(in the rows, 128 means zero)
Named turns come first, each shown by rows before and after it. Which turns, in which order, take the first row of each pair that follows to the second? Write the first one first, as in the answered first pair.
turn N:
[ 45 113 130 125 158 136  84 183] => [ 53 144 139 134 116  69 185 139]
[ 94 135 167 106 137 133 125 155] => [104 147 171 113 120 117 153 143]
[153 156  93 120 136 122 150 125] => [159 151  94 123 142 142 123 137]
turn L:
[127 141  77 168 123 128 113 131] => [126 134 130 180  88 113 126 125]
[130 132 143 139 139 131 112 149] => [143 130 109 140 144 133 117 126]
[ 94 159 142 152 101 149 124 167] => [115 159  73 148 119 154 125 134]
turn R:
[ 87 102 162 105 134 137 103 145] => [122 129  75  95 159 131 136 113]
[139 144 137 133 118 123 146 112] => [131 139 155 127 122 121 139 120]
[138 171 148  95 127  98 155 162] => [157 184 124 117 103 110 158 146]
turn E:
[111  79 134 193 117 107 143 112] => [ 99  94 109 193 125 103 155 115]
[137  90 121  66 205 114 109  98] => [134  94 117  66 207 109 116  97]
[ 98 141  94 128 143 140 122 139] => [130 103 153 128 124 146  99 123]
turn C:
[161 117 143  99 140  92 167 105] => [134 165 139 135 109  99 180 145]
[ 99 148  50  96 187 162 105 157] => [100 149  37 149 133 183  87 141]
[114  87  83 132 129 105 122  72] => [ 88 129  92 103 168  87 152 128]
[ 87 142  95 136 145 129 140 148] => [106 112  90 159 120 141 120 111]

Each pair is two turns apart.
[167 149 139 126 154  87 184  90] => [120 193 159 144 145 107 167 167] -> C L
[123 121 123 142 119 146 102 118] => [108 120 135 120 134 109 144 112] -> R N
[100 137 179 149  80 115 154 141] => [ 96 165  77 146 125 160 121 164] -> L R
[110 118 117 135 138 153  96 135] => [117 125 101 135 138 154 102 129] -> R R
[111 139 157 107 132  87 157 162] => [133 162 137 127 108  95 171 153] -> R L
[123 123 181 107 147 112 118 146] => [146 136 186 118 127 114 128 141] -> N N
[ 79 132 133 165 102 123 121 148] => [ 88 111 146 107 165 102 129 148] -> C C
[140 153 104 124 155 120 146 138] => [131 137  93 149 138 146 108 133] -> C N
[130 123 112 102 140 131 102 134] => [106 146 109 114 127 115 130 142] -> C N
[156 110 115 124 112 129 152  79] => [132  86 164 130 108 144 111 110] -> R N
[133 164 149 169  72 144 146 135] => [135 130  80 159 115 177  91 116] -> N L
[123  84 113 116 135 122 134 132] => [164 101 121 136 107 135 137 130] -> N N
[150 143  57 130 125 133 151 105] => [158 137  62 108 158 144 136 124] -> N C
[110 162 125 186  73 159 144 130] => [162  72 158 111 145 136 125  72] -> E C
[141 144 168 136 104 115 128 128] => [161 159 123 129 118 114 145 110] -> R R
[120 112 161 102 147 136 111 138] => [109 159 109 115 144 138 135 154] -> L C
[167 129 134 135 121 150  94 126] => [151 124 148 104 154 135  97 140] -> L R
[ 59 118  86 109 159 108 136 123] => [114  90  76 106 155 117 122  78] -> R C
[117 143 125 160  90 123 141 126] => [ 93 149 119 125 140 122 133 162] -> L R
[167 128  75 107 147 162  95 142] => [153  76 129 115 126 156  73 124] -> L N
[192 101 163 121 101 109 139  98] => [190 161 136 118 110 106 174 133] -> C R
[135 137 163 118 125 143 106 156] => [143 130 131 132 118 158  89 140] -> L R
[119 156 103 121 147  94 190 154] => [112 170 111 160 108 130 155 184] -> R L
[ 65  83 144 129 138 105 122 115] => [153 118 164 169  82 150 108 120] -> N N
[137 155 138  92 168 137 130 169] => [ 99 139 160 106 153 137 113 178] -> C R
[122 155 128 133 114 113 143 135] => [115 134 155 129 120 124 113 147] -> C L
[162 106  99 151 113 169 108 122] => [178 120 103 143 119 169 117 133] -> C R
[129 102 150 119 129 124 119 143] => [123 108 147 139 110 129 116 141] -> C C
[161 157 125 151 106 140 144 133] => [116 140 130 130 147 150 107 172] -> L N
[144  96 184 130 104 153  76 121] => [ 93 187 128 125 129 133 134 186] -> R C
[109 153  80 143 144 160 108 160] => [ 94 106  71 126 152 121 128 100] -> C N
[ 85 102 132 155 114 132  95 113] => [104  89 118 117 155 116 114  90] -> C L
[ 87  85 207 100 113  63 136 132] => [153  99 218 129  89 132  73 157] -> N N
[144 177 172 169 104 114 143 137] => [159 187 120 138 146 100 168 120] -> R R
[ 85 111 103 200  84 130 125 111] => [102  56 174 121 154 100 124 106] -> C L
[193 172 131 151  98 141 148 129] => [ 79 117 104  95 185 108 125 140] -> N N
[114 102  88 137 154 163  63 119] => [ 97 120 105 109 184 150  81 157] -> R C
[110 153 111 121 140 104 133  99] => [151 152 121 120 136 119 126  90] -> N C
[144 118 186  81 160 136 123 147] => [158 102 172 137  93 164  94 110] -> C C
[ 70 131 139 135 104 108 150 137] => [ 68 102 137 123 129 129 108 145] -> C L
[117  95 167 128 111 124 126 111] => [135 135 102 110 143 113 167 106] -> C R
[ 92 101 139 140 143 127 115 168] => [103  81 139 136 146 128 104 146] -> C C
[137 136  74 130 107 125 120 115] => [137 126  76 101 143 122 114 123] -> N C
[ 81 140 148 161 111 139 115 152] => [ 79 134 160 157 109 130 120 145] -> N E
[135 149 180 119 133 123 141 168] => [145 162  85 150 126 153 126 142] -> L C
[123 118 136 147  98 124 127 111] => [133 134 119 154 101 140 120 126] -> E N
[128 111 137 133 131 131 119 114] => [126 126 114 122 146 125 136 116] -> C L
[178 148 187  91 144 153  85 160] => [172 200 111 101 150 158 112 170] -> L C
[133 100 157 111 120  89 155 100] => [185 116 134 137 103 141 114 106] -> R N
[143 123 140 121 127 105 154 107] => [157 118 142 136 117 145 108 126] -> R N
[195 139  96 117 131 128 141  89] => [175 168 154 116 115 104 175 128] -> C L
[146 154 134 158  80 121 147 151] => [166  81 134 119 128 133  93 114] -> C N
[ 61 145 136 115 165 112 122 177] => [ 78 121  99 177 101 150  84 128] -> C L
[157 113 122 102 145 126 126 137] => [154 120 113 143 103 140 118 130] -> C C
[148 146 142 118 142 104 161 133] => [139 138 171 131 120 111 147 142] -> R R
[176 142 133 118 132 118 157 109] => [153 126 171 107 140 111 148 128] -> R R
[ 85 121 154 109 154 118 137 154] => [ 86 128  91 154 123 151 110 140] -> C L
[ 89 174 108 114 151 118 150 171] => [113 189 142 141 103 126 156 171] -> N R
[134 134 116 137 117  98 122 109] => [135 137 141 142 114 115 100 135] -> N L
[142 108  93 144 113 165 115  98] => [ 95  91 157 134 116 150 106 130] -> L N
[139 145 143 126 134 149 114 154] => [111 137 129 149 111 144 112 136] -> N C
[ 95 116 130 139 134 127  77 169] => [120 105  70 144 123 101 118  96] -> L N
[137 117 126 108 150 135 132 127] => [126 144 136 125 131 127 154 144] -> L C
[108  82 141 131 109 104 144 105] => [ 78 106 133 145 113 128 116 152] -> L C
[ 94 154 143 141 117 133 129 173] => [125 176 117 128 128 122 163 158] -> R N
[ 46  85 138 115 127 134  84 131] => [ 35 134 123 103 137 107 136 155] -> N L
[109 139  96 152 112 103 136  92] => [111 150 154 163  94 120 116 135] -> L N
[167 111 118 107 155 125 143 112] => [174 120 135 117 135 119 158 112] -> L R
[151 171 167 131 117 122 144 166] => [164 155 137 164  81 136 128 126] -> R C
[145 146 159  97 149  99 162 147] => [116 173 118 141 120 139 127 177] -> C L
[129 164 153 116 155 150 116 198] => [110 134 129 188  71 156 104 133] -> N C
[138 124 154 142  88 140 123 128] => [164 115 123 104 134 127 137 106] -> C R
[152  88 139 105 156 144 107 103] => [115 150 164 112 149 131 141 175] -> L C
[151  98 137 139 119 126 105  99] => [108 144 149 118 149 109 134 163] -> R C
[ 87 130 113 160  94 129  99 107] => [ 99 144 145 141  96  89 154 101] -> R N
[137  94 143 121 136 123 114 101] => [128 135  97 112 154 112 145 117] -> C L
[121  98 148 102 192 110  91 127] => [124 155  57 157 139 121 126 105] -> C L
[155 131 113  91 196 119 144 129] => [153 185 107 157 117 129 169 141] -> N C
[171 152  91 135 124 141 106 117] => [121 154  82 123 150 135  99 144] -> N C
[133 145 108 121 141 145 114 145] => [152 133 122 106 140 122 145 120] -> L C
[116 138 123 133 118 130 108 162] => [113 109 118 141 102 122 107 125] -> N C
[ 93 108 145 139 112 111 136 123] => [104 109  99 138 125 114 136 102] -> L L
[111 127 175 111 148 150 128 159] => [139 162  91 145 122 162 152 126] -> R C
[152 162 111 167  90 153 126 136] => [148 167 126 100 165 126 151 161] -> C C
[159 135 119 103  98 106 121 124] => [159 140 117  96 114 120 104 146] -> C N
[166 147 119 115 143 149 126 146] => [169 152 133 127 122 149 131 148] -> E C
[173 164 146 110 131 125 166 140] => [142 138 194 114 121 123 142 154] -> C R
[131 106 135 106 154 124 119 124] => [150 128 104 140 118 133 131 108] -> E R
